In the data rows, the value 128 means zero.
Here are some points:
[141  77 121 126 142 138 137  87 153  92  93]
[101 201  97  80 116 168 118 190 112 132 180]
[154 144 137 140 115 131 154 108 106 138 125]
[107 149 136  96 158 122  92 127 130 131 149]
[149  74 155 174 108  99 148 112 147 105 104]
[144 122 129 207 118 104 111 129 127 172 126]
[108 205 134  76 144 165 104 188 123 112 171]
[ 89 191 116 123 106 145  94 158 103 117 163]
[ 99 179  84 106 113 176  97 151 118 121 147]
[162 132 105 147 128 131 164 135 124 145 132]
[142  90 144 142 121 144 120 101 125 124 107]
[148  65 133 137 141 112 144  95 164 138  88]
[172  54 137 179 122 113 146 104 155 138 104]
[132  77 137 134 154  98 129  88 192 174 131]
[144 117 136 150 133  79 143  97 133 119 130]
[119 105  92 139 137 116 149 102 114 151 114]
[ 96 130 132 144 118 106 124  98 141 150  95]
[123 178  88 112 133 156 126 162 113 148 145]
[188  83 136 169 155  98 149 117 177 123 127]
[138 150 122 117 147 113 114 187 122 143 154]
[180  65 147 161 134 133 144 115 170 104 146]
[188 127 148 128 127  84 127  66 125 137 149]
[ 84 125 148 119 122 149 139 162 113 136 114]
[130 161 119  86 120 147 101 191 113  94 141]
[132 131 141 135 130 101 127 140 133 139 136]
[ 84 178 127 149 120 155 122 216 102 164 142]
[ 99 182 102 125 141 150 111 166 123 137 149]
[155 108 151 133 162  94 152  92 163 110 146]
[125 172 100 128 129 145 110 143 123 125 120]
[107 223  99 112  99 144 144 174  50 115 131]
[141  73 158 126 130 116 148  93 128 117  99]
[106 113 144 123 137 160 139 147 126 111 138]
[121  82 128 121 123 144 125 108 119 122  84]
[171  82 154 139 128 113 128  96 147 107 122]
[105 125 130 108 121 113 107 124  77 118 112]
[186  93 147 175 154  82 140 126 169 126 135]
[123 122 121 164 161  84 151 145 156 138  97]
[129  97 151 151 129 100 114  80 144 127 128]
[150  76 127 165 147  98 144  99 177 125 116]
[119 157  93 118 154 115 146 174 122 120 142]
[138 126 123 143 120 140 146 123 122 147 114]
[124 138  99 129 141 118 145 146 130 105 129]
[155 110 111 139 142 116 143 104 147 124 138]
[117  97 164 156 133 104 135  69 159 129 131]
[107 182 115  94 127 164 126 144 114 126 126]
[159 153 106 148 152  82 126 191 123 123 144]
Here are 12 more points, each followed by its number:
[111 132 134 119 139 132 170 108 113 126 137] 0
[ 65 176 103  74 141 174 114 166 108 101 159] 1
[113 142  97 125 139 134 140 170 112 109 130] 2
[115  77 159 157 138 102 140  81 153 141 119] 3
[119 221  79 106 121 146 118 198  97 150 161] 4
[ 96 161 130 120 128 130 114 138 107 124 141] 5
[ 96 123 128 114 142 149  88 163 129 151  97] 6
[139 109 130 132 142 115 151 116 136  92 134] 7
[103 174 100  96 118 166 111 161  88  99 150] 8
[ 98 197 102  94 134 151 112 199 105  99 134] 9
[ 94 164 156  81  94 149 122 119 107 125 134] 10
[142 163 140 122 132 150 134 190 101 155 151] 11
Which three of these numbered points are nearest to each point below, ignoring the direction in which the first points spread most? Their numbers follow each, nearest first.
[150 129 148 137 112  92 121  93 116 128 140] > 5 8 3
[101  94 130 135 127 146  95 129 141 141  71] > 6 3 5
[ 98 100 147 150 146 111 124 122 150 147 131] > 3 5 6
[103 152 116 119 137 141 124 149 117  96 111] > 9 2 7
[111 138  95 138 118 142 147 117  99 145 117] > 0 5 8
[143  91 102 162 142 111 152 109 144 106 115] > 2 7 9
[119 161 138 117 123 161 133 197  93 157 150] > 11 4 3
[188 129 157  61  97 123 119 114 129 130 168] > 10 8 11
[105 184 106  92 142 144 134 111 127 127 148] > 0 5 1
[127 157 131 125 112 120 122 129  97 128 128] > 5 8 3
[ 97  54 155 122 139 122 142 101 138 108  96] > 1 3 5
[ 97 194 121  78  87 148 118 133  92  90 100] > 10 8 5
[110  99 145 151 124 118 129 119 140 155 114] > 3 5 6
[124 120 132 148 125 117 135 103 113 119 124] > 5 8 3
[114 154 122  91 143 123 135  84 128 129 130] > 0 5 10
[175  81 167 170 111 132 156 103 152 152 127] > 11 4 5
[ 90 156 127  85 121 178 124 149 127 121 133] > 1 8 3
[133 139  85 148 118 143 122 171  97 116 121] > 2 8 9
[135 101 151 130 130 129 126 149 145 122 134] > 9 11 5
[117 138 127  96 110 140 126 102 129 102  87] > 10 8 9
[100 101 142 104 117 153 151 113 120 138 102] > 10 0 3
[141 162  86 126 132 131 128 160 125 147 142] > 4 2 9
[127 154 113 129 115 153 143 135 109 140 124] > 0 8 4
[141  76 161 139 136  87 115  47 149 125 118] > 5 3 10
[127 102 139 160 145 100 126  93 148 130 124] > 5 3 9
[169  84 145 140 135 109 117 114 153 119 120] > 9 8 5
[153 114 127 128 148 134 111 100 179 118 117] > 9 8 1
[111 112 118 135 131 127 148  89 130 137 109] > 0 3 5
[120 201  87 113 133 152 120 173 105 150 153] > 4 2 5
[151 111 102 145 141 118 142 118 144 148 136] > 4 2 7
[ 74 145 121 106 127 175 103 170 123 133 126] > 6 3 1
[132  97 139 107 146 117 138  93 156  82 139] > 1 7 8
[158  51 139 149 128 126 118  68 147 120  89] > 8 5 9
[116  95 162 150 128 115 145  96 140 142 124] > 3 5 0
[161 171 111 128 124 112 130 177 117 136 147] > 4 11 9
[148 198  83 125 150 121 111 201 114 122 156] > 4 9 2
[107 169 120  82 144 163 116 146 114 114 138] > 1 8 7
[146 169 139 126 133 155 125 182 128 130 146] > 11 4 9
[134 168  99 130 138 108 135 185  90 150 143] > 4 11 2
[ 85 104 142 105 104 103 124  95 105 144 113] > 10 3 5
[151 100 127 154 141 112 136 124 159 114 127] > 9 2 7
[ 93 114 135 118 119 147 136 127 125 111 128] > 1 3 8
[154  80 151 145 148 111 155  85 150 102 130] > 7 8 0
[ 98 185  88 102 110 175 127 145 110 117 129] > 8 7 5
[ 95 212  97  57 126 183 120 128 108 103 159] > 1 8 0
[118 169 118 117 126 152 123 174 125 113 147] > 9 7 2
[139  89 149 123 136 130 121 109 172 147 111] > 6 3 5
[135  89 124 149 125 130 143 120 133 145 105] > 2 3 5
[101 154 106 151 153 101 141 169 134 131 113] > 2 9 4
[171  81 180 174 110 122 151  88 159 152 128] > 11 5 3
[167 143 130 155 133 106 140 149 137 142 135] > 4 11 9
[106 199 112  94 131 149 117 186  96  87 164] > 7 9 8
[133 147 140 118 109 114 125 113 103 129 154] > 5 8 10
[110  44 140 144 119 130 117  60 145 107  95] > 1 8 5
[122  54 165 176 151  94 108  77 156 159 112] > 3 5 6
[163 126 116 129 133 151 155 117 149 104 152] > 7 8 2
[148  93 114 123 153 111 121  98 163 116 123] > 9 8 1
